In the rows, zero is written as 128.
Each path below is one point turned by a fixed rotation once a step. After each direction that follows a path, write how fast that rotation turns it, in degrees each step (0 if it stays still).
Each turn is a multiple of 5 degrees from 10 to 175, or 0.
Each row of a path follows its step; steps can be skipped.
path 1
step 0: [135 128 131 148 127 127 129 135 134 122 129 130 124 129 129 126 129 130
 130 122 129 135 134 120 129 124 138]
step 1: [120 124 133 122 128 134 137 137 131 136 134 121 135 123 128 124 129 134
 121 116 126 122 126 129 123 131 123]
step 2: [135 117 127 129 135 131 128 129 124 123 114 133 128 136 127 121 124 130
 132 134 139 120 126 123 127 130 128]
step 3: [129 135 127 129 124 141 126 120 126 133 134 133 131 123 141 128 130 125
 114 124 132 131 132 122 131 129 135]
step 4: [117 127 129 140 131 131 128 136 132 135 116 119 123 131 124 127 127 117
 130 127 126 127 133 128 122 122 127]
step 5: [132 130 128 124 137 127 136 136 132 129 134 137 121 129 126 125 137 140
 122 128 138 130 134 129 123 133 127]
step 6: [116 114 128 130 133 136 124 120 133 126 124 128 132 124 141 128 124 132
 129 130 131 123 122 134 130 124 128]
step 7: [137 135 131 134 121 130 123 131 132 133 120 140 123 140 129 127 125 127
 120 128 120 123 130 129 123 132 136]
step 8: [115 128 135 122 129 127 131 124 131 131 129 128 127 126 123 120 136 120
 116 124 133 127 133 128 133 119 119]
step 9: [130 130 130 126 141 126 126 131 127 125 121 126 127 133 131 141 133 127
 133 137 137 124 129 137 119 129 136]
[128 127 128 126 129 128 125 127 126 126 125 129 128 124 128 132 132 132
 129 130 130 126 130 125 131 128 128] | 110
[124 128 131 126 128 125 130 132 128 127 128 128 132 130 126 128 132 129
 129 128 129 130 131 127 124 126 128] | 95
[126 130 127 128 126 130 130 128 129 126 127 127 130 124 128 129 129 129
 124 126 131 131 123 131 130 126 128] | 145
path 2
step 0: [136 122 125 115 133 121 127 117 126 119 119 124 134 129 131 129 130 131
 124 128 130 131 123 127 136 126 126]
step 1: [128 126 124 127 127 129 125 124 126 133 118 127 137 126 131 129 122 136
 135 125 115 124 127 135 123 127 139]
step 2: [117 133 122 128 128 125 130 117 124 121 121 135 131 133 127 133 124 131
 121 127 127 130 120 125 118 128 124]
step 3: [127 125 128 118 122 127 128 126 130 127 127 144 132 116 129 134 123 126
 130 128 129 122 121 134 133 124 130]
step 4: [126 125 121 128 128 130 122 120 127 122 132 123 129 126 130 136 124 136
 139 124 142 130 123 134 121 129 130]
step 5: [130 124 130 131 132 121 128 124 129 122 128 135 133 131 133 120 133 136
 122 119 129 127 115 137 133 132 131]
step 6: [130 129 123 130 119 134 130 127 132 119 124 131 137 132 129 134 130 135
 135 138 124 129 122 126 133 133 138]
step 7: [127 131 126 120 118 131 125 120 128 120 116 127 133 127 130 120 130 131
 120 123 137 128 129 126 123 125 133]
step 8: [130 127 125 131 135 129 124 131 124 123 117 138 139 120 129 133 125 137
 132 122 127 126 129 127 132 120 127]
step 9: [127 122 120 118 130 119 121 118 122 124 121 121 133 131 130 137 126 127
 128 129 128 127 119 126 130 133 126]
[129 128 128 130 127 125 129 127 131 126 127 128 130 129 129 131 125 125
 130 128 127 125 133 131 131 129 129] | 140
[130 126 131 126 126 126 131 131 128 126 129 127 130 125 126 125 126 127
 125 125 125 125 126 130 128 125 128] | 155
[126 129 127 128 122 131 128 128 127 126 127 133 127 131 126 127 129 124
 127 129 126 130 129 129 127 126 128] | 85
path 3
step 0: [131 135 137 128 124 130 123 133 126 133 127 123 131 127 131 125 131 124
 116 122 122 118 125 131 128 123 143]
step 1: [130 133 133 129 129 124 125 135 133 125 126 138 140 132 124 119 138 121
 132 130 124 128 128 127 125 122 141]
step 2: [124 124 143 127 121 117 130 128 126 133 127 133 133 134 123 125 123 126
 125 132 129 126 120 124 124 132 140]
step 3: [123 129 130 125 120 119 119 135 128 129 121 125 130 127 123 138 129 126
 129 124 129 122 130 130 130 127 147]
step 4: [125 124 122 119 127 123 133 131 126 120 122 129 139 130 116 130 135 118
 127 133 124 128 121 129 126 131 138]
step 5: [121 134 131 120 126 125 122 127 118 126 125 130 137 132 125 131 123 130
 128 127 128 121 119 123 121 142 134]
step 6: [135 131 129 123 127 117 122 137 124 118 124 121 133 134 125 135 136 133
 124 119 125 121 128 126 128 135 131]
step 7: [135 130 128 117 130 128 133 128 120 113 132 127 131 129 123 117 129 126
 124 126 124 127 126 127 130 134 141]
step 8: [127 132 141 123 122 128 128 128 119 119 131 128 136 132 125 126 127 130
 140 114 132 126 123 125 125 130 131]
step 9: [132 127 132 127 123 120 132 132 119 123 127 126 130 138 124 129 127 125
 118 112 127 126 129 126 132 119 132]
[128 125 127 127 129 129 126 125 130 125 132 133 130 127 128 127 128 125
 130 129 125 129 124 127 130 129 128] | 120
[124 127 131 124 126 128 129 127 126 130 127 132 129 131 130 126 129 129
 130 128 130 129 128 127 125 129 124] | 115
[124 123 125 130 127 126 127 130 129 130 126 129 131 125 126 129 124 126
 127 128 131 129 130 127 127 127 129] | 45
path 4
step 0: [125 129 117 131 132 122 129 124 124 125 134 133 121 123 134 129 128 128
 130 117 119 137 126 136 132 122 129]
step 1: [117 119 128 119 123 118 122 126 140 133 123 130 127 128 124 125 130 123
 126 133 126 130 125 125 133 124 128]
step 2: [132 137 130 117 134 131 132 123 129 127 130 121 132 120 114 131 130 133
 122 128 129 130 123 126 127 121 125]
step 3: [122 128 131 136 134 131 135 123 124 131 129 129 133 130 128 132 138 115
 131 129 130 127 131 140 125 122 129]
step 4: [125 137 123 132 129 114 127 120 124 128 126 134 129 124 137 125 120 124
 131 131 133 132 125 124 137 125 123]
step 5: [117 131 130 113 121 122 127 128 132 126 134 126 124 130 129 134 132 127
 128 125 134 130 128 120 117 126 131]
step 6: [132 132 120 123 125 138 135 125 129 130 129 124 123 119 125 124 136 127
 139 126 126 129 120 134 132 122 133]
step 7: [119 125 127 131 138 126 131 121 136 122 131 127 125 133 128 128 124 119
 122 132 121 135 126 137 135 129 129]
step 8: [125 132 132 122 130 116 125 124 131 131 127 139 134 123 126 130 137 138
 123 129 133 129 128 129 134 122 120]
step 9: [131 125 125 123 129 124 128 125 120 132 129 124 128 128 119 133 129 117
 127 126 134 128 124 128 115 116 131]
[131 124 129 124 124 127 131 128 130 128 130 127 128 127 129 129 126 129
 127 130 129 125 127 127 126 124 126] | 100
path 5
step 0: [130 123 126 133 122 134 132 123 128 127 136 130 132 119 132 131 124 137
 121 126 135 128 125 125 117 133 131]
step 1: [127 126 129 132 123 132 136 136 125 120 129 129 120 123 128 127 140 136
 130 125 124 133 132 126 121 131 130]
step 2: [128 120 134 125 120 120 130 132 126 120 126 131 120 121 119 120 127 122
 128 125 124 126 126 132 127 131 121]
step 3: [138 126 123 128 135 129 126 125 130 128 136 138 128 125 121 120 121 127
 125 126 126 127 120 131 123 134 125]
step 4: [139 137 125 123 131 129 127 133 127 125 132 135 131 123 125 129 135 133
 125 131 133 133 132 120 120 124 124]
step 5: [128 132 134 123 120 126 132 133 129 125 127 124 122 122 126 125 122 131
 122 124 139 122 136 122 122 127 126]
step 6: [126 125 126 127 134 136 137 124 129 122 130 127 115 127 123 120 126 125
 127 127 127 119 132 127 124 135 135]
step 7: [133 127 126 118 128 129 130 122 123 121 128 136 128 121 121 132 139 118
 126 134 123 126 131 131 127 132 130]
step 8: [134 128 129 123 120 127 127 128 125 123 136 134 133 119 133 135 121 128
 119 127 134 126 125 136 125 133 126]
step 9: [131 122 126 137 131 135 134 132 126 119 137 127 125 122 135 127 129 135
 126 129 135 131 128 125 120 130 126]
[127 124 130 125 127 128 131 130 129 126 124 127 128 131 125 126 130 129
 128 127 126 125 126 129 128 127 133] | 80
[128 128 127 130 129 130 129 128 130 130 131 128 128 130 129 127 122 131
 127 124 127 125 127 131 127 132 130] | 130
path 6
step 0: [138 124 125 139 130 122 120 130 127 124 127 135 139 127 125 130 128 137
 133 133 133 127 137 120 125 129 126]
step 1: [144 127 122 126 127 130 118 124 128 125 120 132 124 133 127 133 122 130
 126 121 129 139 124 135 124 125 123]
step 2: [137 127 123 137 132 122 130 136 125 130 129 138 122 129 130 130 128 126
 118 127 137 117 133 129 126 124 120]
step 3: [135 130 128 136 126 120 127 126 128 127 133 140 140 132 124 135 120 132
 131 132 130 137 126 129 122 133 122]
step 4: [143 129 122 123 134 129 117 123 132 124 129 134 125 134 126 132 125 120
 132 120 130 125 135 132 130 126 124]
step 5: [143 121 123 139 133 126 138 127 126 129 123 135 133 127 132 126 129 131
 125 131 140 127 133 130 128 125 126]
step 6: [133 131 123 131 125 124 127 125 126 124 134 136 131 137 120 133 120 123
 122 125 135 137 118 137 130 128 122]
step 7: [140 124 125 128 129 119 124 130 129 127 134 140 129 133 122 124 129 120
 133 127 132 117 137 124 133 126 127]
step 8: [145 121 125 128 123 129 133 123 128 127 126 139 139 126 131 128 126 133
 130 128 132 138 128 131 126 128 134]
step 9: [134 132 123 126 132 131 125 125 125 122 131 139 124 135 129 129 123 118
 117 124 135 125 124 136 133 120 130]
[132 128 125 125 132 130 128 129 125 130 124 126 129 127 131 126 128 129
 127 125 127 130 129 129 128 127 131] | 100
[129 131 129 125 128 126 128 127 130 130 126 129 126 127 125 131 127 129
 126 127 125 126 130 129 134 124 127] | 140
path 7
step 0: [124 123 121 123 127 126 125 130 114 136 127 137 125 127 133 121 130 136
 122 130 132 124 122 120 130 131 120]
step 1: [124 120 133 127 120 123 134 133 129 120 124 125 120 123 130 133 134 132
 126 131 122 134 128 130 113 131 123]
step 2: [134 132 127 125 129 130 126 129 136 132 124 125 131 124 127 132 126 141
 115 138 132 134 135 131 136 134 127]
step 3: [125 132 130 127 122 128 123 118 120 126 137 135 118 130 131 126 136 131
 126 129 120 134 121 130 136 133 127]
step 4: [126 131 129 129 122 134 126 128 140 123 127 123 123 128 133 123 129 114
 124 135 129 139 128 130 118 125 129]
step 5: [124 138 123 129 130 141 121 124 126 131 131 122 129 134 128 131 121 137
 131 137 136 124 128 121 129 130 123]
step 6: [125 127 127 125 131 128 126 121 124 121 129 135 115 122 134 128 121 126
 135 119 120 130 132 120 124 129 122]
step 7: [125 129 127 127 130 121 119 132 135 124 121 128 137 119 131 127 126 126
 119 136 130 127 124 121 120 119 122]
step 8: [128 134 117 126 126 120 130 132 121 125 136 120 128 128 125 131 124 139
 130 133 121 124 125 126 128 138 123]
step 9: [123 126 128 123 124 124 135 117 130 127 123 125 121 115 131 123 128 121
 118 126 123 127 134 131 132 135 127]
[131 132 127 125 128 127 127 129 126 131 127 129 125 129 123 127 126 129
 131 131 128 127 130 129 131 128 127] | 125
[132 130 129 134 128 127 128 127 130 130 128 127 126 124 125 130 128 126
 125 128 132 128 127 127 126 127 127] | 135
[130 131 128 128 127 124 129 126 129 125 130 125 130 126 127 127 130 129
 125 130 124 129 126 132 132 129 131] | 60
[125 129 123 129 130 127 129 129 126 125 131 130 123 127 129 128 131 129
 127 126 131 126 129 129 131 128 129] | 130
path 8
step 0: [123 132 135 135 126 130 133 138 120 133 124 124 126 134 129 137 134 114
 128 125 128 130 128 132 129 129 126]
step 1: [129 136 137 137 121 130 126 128 129 127 121 123 127 130 138 132 127 117
 121 125 134 129 127 124 128 136 126]
step 2: [128 122 140 128 135 128 123 133 128 132 122 124 130 129 137 131 122 124
 124 119 134 127 130 128 127 141 126]
step 3: [121 120 133 129 134 128 128 131 125 128 124 122 136 131 128 127 125 124
 123 137 136 132 129 127 123 142 125]
step 4: [130 128 141 124 133 129 132 132 123 123 131 125 139 125 131 120 127 124
 124 135 132 131 120 123 120 133 131]
step 5: [124 125 139 133 129 124 128 131 123 126 137 122 138 126 128 126 134 128
 129 126 122 124 128 127 116 132 137]
step 6: [122 126 139 139 121 128 127 129 117 124 129 121 131 123 130 119 129 127
 136 130 126 130 131 133 122 126 127]
step 7: [125 131 139 130 118 130 132 126 110 134 128 128 128 128 137 130 129 130
 130 126 126 132 125 133 126 130 130]
step 8: [128 131 137 136 120 129 139 133 120 135 125 122 130 129 132 139 127 129
 131 127 129 120 131 125 126 133 123]
step 9: [126 129 135 130 123 123 129 137 123 131 123 119 128 126 133 137 118 114
 129 127 131 129 128 123 130 128 127]
[130 133 128 128 130 127 124 129 127 128 127 125 126 132 126 128 126 130
 132 130 128 126 126 131 127 130 130] | 0
[130 127 128 123 127 129 126 127 131 129 123 125 129 131 130 130 128 126
 128 128 128 129 131 125 130 130 127] | 45
path 9
step 0: [135 134 139 121 126 130 123 131 131 127 135 126 136 129 124 126 125 128
 132 130 119 127 124 136 122 136 123]
step 1: [127 130 127 130 119 130 120 130 128 122 136 135 127 117 127 128 130 135
 122 122 119 127 120 124 126 135 124]
step 2: [121 125 131 131 121 125 137 128 119 128 134 132 123 133 130 126 134 135
 129 131 115 125 132 127 131 129 119]
step 3: [124 134 140 130 125 126 133 126 133 135 122 133 126 138 123 133 132 134
 130 125 122 134 124 128 134 135 129]
step 4: [127 128 136 133 121 130 130 129 132 139 136 124 120 122 125 135 130 129
 122 131 131 130 128 124 129 135 139]
step 5: [131 130 133 124 123 126 122 127 118 132 133 122 128 126 133 129 121 132
 131 128 123 129 141 127 138 133 136]
step 6: [127 137 125 126 128 125 123 122 128 134 127 129 142 130 138 131 130 132
 119 123 126 129 135 123 130 135 127]
step 7: [121 129 124 137 127 139 127 124 129 136 137 135 133 131 138 125 127 132
 132 133 135 127 130 128 127 134 125]
step 8: [128 131 120 127 126 135 125 127 129 136 132 130 132 138 123 129 121 125
 135 137 118 125 126 136 128 132 133]
step 9: [125 140 127 127 132 134 117 134 126 133 128 137 128 123 124 128 132 129
 122 132 119 126 125 126 123 124 135]
[128 127 128 127 125 129 129 126 127 129 126 124 130 129 129 126 128 127
 127 125 133 131 133 128 127 130 132] | 45
[127 129 131 132 127 129 128 129 129 130 129 124 128 128 126 130 126 124
 130 128 128 128 124 133 126 127 131] | 85
